[[ 15   3 -30  28   6  64 -42]
 [ 20  -8 -40 -32  -6  25 -49]
 [ 21  23   9 -24  -9 -19  10]
 [ 54 -30  50   7 -25 -35 -38]]
:
[[ 20  -8 -40 -32  -6  25 -49]
 [ 54 -30  50   7 -25 -35 -38]]

[[ 14   0   3 -11   7]
 [ 11   0  -7   8   4]
 [  4  -6  -6   2   2]
 [  0  -3   6   5   0]
 [ -2  15  -7  -7   1]
 [  0  17  -4   3  -3]
 [  5   0 -16 -11  -2]
 [  2  11  -2 -17  -2]
 [ -7  -1  -6  19  -4]
 [-13   8  12 -59   2]
 [  0  13  -4   9   1]
 [ -4 -17   0 -28   2]]
:
[[ 11   0  -7   8   4]
 [  0  -3   6   5   0]
 [  0  17  -4   3  -3]
 [  2  11  -2 -17  -2]
 [-13   8  12 -59   2]
 [ -4 -17   0 -28   2]]

[[ 27  40]
 [-33 -37]
 [ -2  -4]
 [-41 -39]
 [  1  60]]
:
[[-33 -37]
 [-41 -39]]

[[-10 -17  39  19]
 [ 46   8  33  42]
 [  6  18  19 -15]
 [-32  -5  24  19]
 [ -9 -57  21   6]
 [ -2  38 -53 -26]]
:
[[ 46   8  33  42]
 [-32  -5  24  19]
 [ -2  38 -53 -26]]

[[-61 -26 -26]
 [ 12 -23   5]
 [-61 -28 -25]]
:
[[ 12 -23   5]]

[[-14 -14 -15  61 -11  -2   2  -1  -4 -16  -7 -18 -10]
 [ -8  -7  -5  -8 -15   7   4  -2  -4  -2  10   7  17]
 [-15 -15  -4  42  -6   8  12   7 -10 -15  14 -12 -11]]
:
[[ -8  -7  -5  -8 -15   7   4  -2  -4  -2  10   7  17]]

[[-66  14  43 -24   4]
 [ 51 -35 -28  22  -8]]
:
[[ 51 -35 -28  22  -8]]

[[ 23  10  29 -13  -1 -13]
 [ -5 -16  14   3 -10 -18]
 [ 23  19 -39   6  -1   5]
 [ -5   1 -24   3   8  14]
 [-14  27  14 -13 -37  23]
 [-42 -42  -9  12  45  23]
 [ 23  62 -16 -20 -47  27]
 [ -5 -16  -9   6  36   5]
 [ 14  10 -39   6   8   5]
 [-51  -7   6  -1 -28  18]
 [ 42  36 -31  -4   8  14]]
:
[[ -5 -16  14   3 -10 -18]
 [ -5   1 -24   3   8  14]
 [-42 -42  -9  12  45  23]
 [ -5 -16  -9   6  36   5]
 [-51  -7   6  -1 -28  18]]

[[ 37 -25  35  33]
 [ 54  45 -43  29]
 [ 39 -32  36  19]
 [ 30  45 -36  -3]
 [ -5   3  65  -8]
 [  8   6  24 -19]
 [ 59  -7   6  29]
 [-14  24  18 -27]]
:
[[ 54  45 -43  29]
 [ 30  45 -36  -3]
 [  8   6  24 -19]
 [-14  24  18 -27]]
---
[[ 18 -12   9   3 -14 -35   0   6  -1  30]
 [ -7 -14  -6  -3  14  -1  -6 -11 -11   3]
 [ -5  24   8  13 -10   9   8  13  15 -19]
 [  1  45  27   9 -55 -11  37  23  29 -19]
 [ -3  18  12  25  -6  -8   3  16  13  -8]]
:
[[ -7 -14  -6  -3  14  -1  -6 -11 -11   3]
 [ 18 -12   9   3 -14 -35   0   6  -1  30]
 [ -3  18  12  25  -6  -8   3  16  13  -8]
 [ -5  24   8  13 -10   9   8  13  15 -19]
 [  1  45  27   9 -55 -11  37  23  29 -19]]

[[-41 -11]
 [  5  25]
 [ 67 -19]
 [-16  30]]
:
[[ 67 -19]
 [-41 -11]
 [  5  25]
 [-16  30]]

[[-32 -59  12  -9]
 [-12 -42  25 -44]
 [  6 -18   7 -14]
 [ 16 -40   9 -60]
 [-10 -21  40 -52]
 [ -9 -19  28 -51]
 [-10 -10  10 -39]
 [ -4 -22   7 -52]
 [ -1 -20   2 -35]]
:
[[-32 -59  12  -9]
 [-12 -42  25 -44]
 [ 16 -40   9 -60]
 [ -4 -22   7 -52]
 [-10 -21  40 -52]
 [ -1 -20   2 -35]
 [ -9 -19  28 -51]
 [  6 -18   7 -14]
 [-10 -10  10 -39]]

[[ 39   4  -9 -34   3 -30  -3  13  -3  29 -12  18]
 [-50  -6  -1  51  55  10   4 -34  31  39 -16  16]
 [ 71 -13  33 -14  -9  40   7 -17 -53  -2   4  12]]
:
[[ 71 -13  33 -14  -9  40   7 -17 -53  -2   4  12]
 [-50  -6  -1  51  55  10   4 -34  31  39 -16  16]
 [ 39   4  -9 -34   3 -30  -3  13  -3  29 -12  18]]

[[ 25  -5 -27 -11  21  55   5  23]
 [  6 -15 -24  -1 -17 -24  -8   5]
 [ -8 -19 -24 -23  14  -4  27  14]
 [ 10  -1  -5   6  17   5  27  26]
 [ -6  31  35   8 -19   9 -46 -41]
 [ -2   7   7  16 -38 -25 -43 -25]
 [-26  18  36   4 -22 -32 -28 -41]
 [ -3 -13   2  26 -11 -30  13  17]]
:
[[ -8 -19 -24 -23  14  -4  27  14]
 [  6 -15 -24  -1 -17 -24  -8   5]
 [ -3 -13   2  26 -11 -30  13  17]
 [ 25  -5 -27 -11  21  55   5  23]
 [ 10  -1  -5   6  17   5  27  26]
 [ -2   7   7  16 -38 -25 -43 -25]
 [-26  18  36   4 -22 -32 -28 -41]
 [ -6  31  35   8 -19   9 -46 -41]]

[[ 47  11  16 -53 -42 -58 -14  -8  48  60 -46]
 [ 12  65 -31 -28  14  -4 -32  16  47  35  59]
 [ 55 -68 -21  -9  65  29  -2 -64 -28  47  42]
 [-33  72  25  63 -21  37 -19  15 -62   6  64]]
:
[[ 55 -68 -21  -9  65  29  -2 -64 -28  47  42]
 [ 47  11  16 -53 -42 -58 -14  -8  48  60 -46]
 [ 12  65 -31 -28  14  -4 -32  16  47  35  59]
 [-33  72  25  63 -21  37 -19  15 -62   6  64]]

[[-36   1 -35 -37 -15 -28 -37]
 [-44  -1 -42 -47 -16 -40 -49]
 [ 54  -3  52  56  19  45  59]
 [ -9  36  -8 -10  19 -11 -18]
 [ 27 -31  26  28  -3  22  34]]
:
[[ 27 -31  26  28  -3  22  34]
 [ 54  -3  52  56  19  45  59]
 [-44  -1 -42 -47 -16 -40 -49]
 [-36   1 -35 -37 -15 -28 -37]
 [ -9  36  -8 -10  19 -11 -18]]

[[  2  48 -39   0 -45   4]
 [-38 -21   4 -56  71  76]
 [ 33  30 -26  34 -35  13]]
:
[[-38 -21   4 -56  71  76]
 [ 33  30 -26  34 -35  13]
 [  2  48 -39   0 -45   4]]
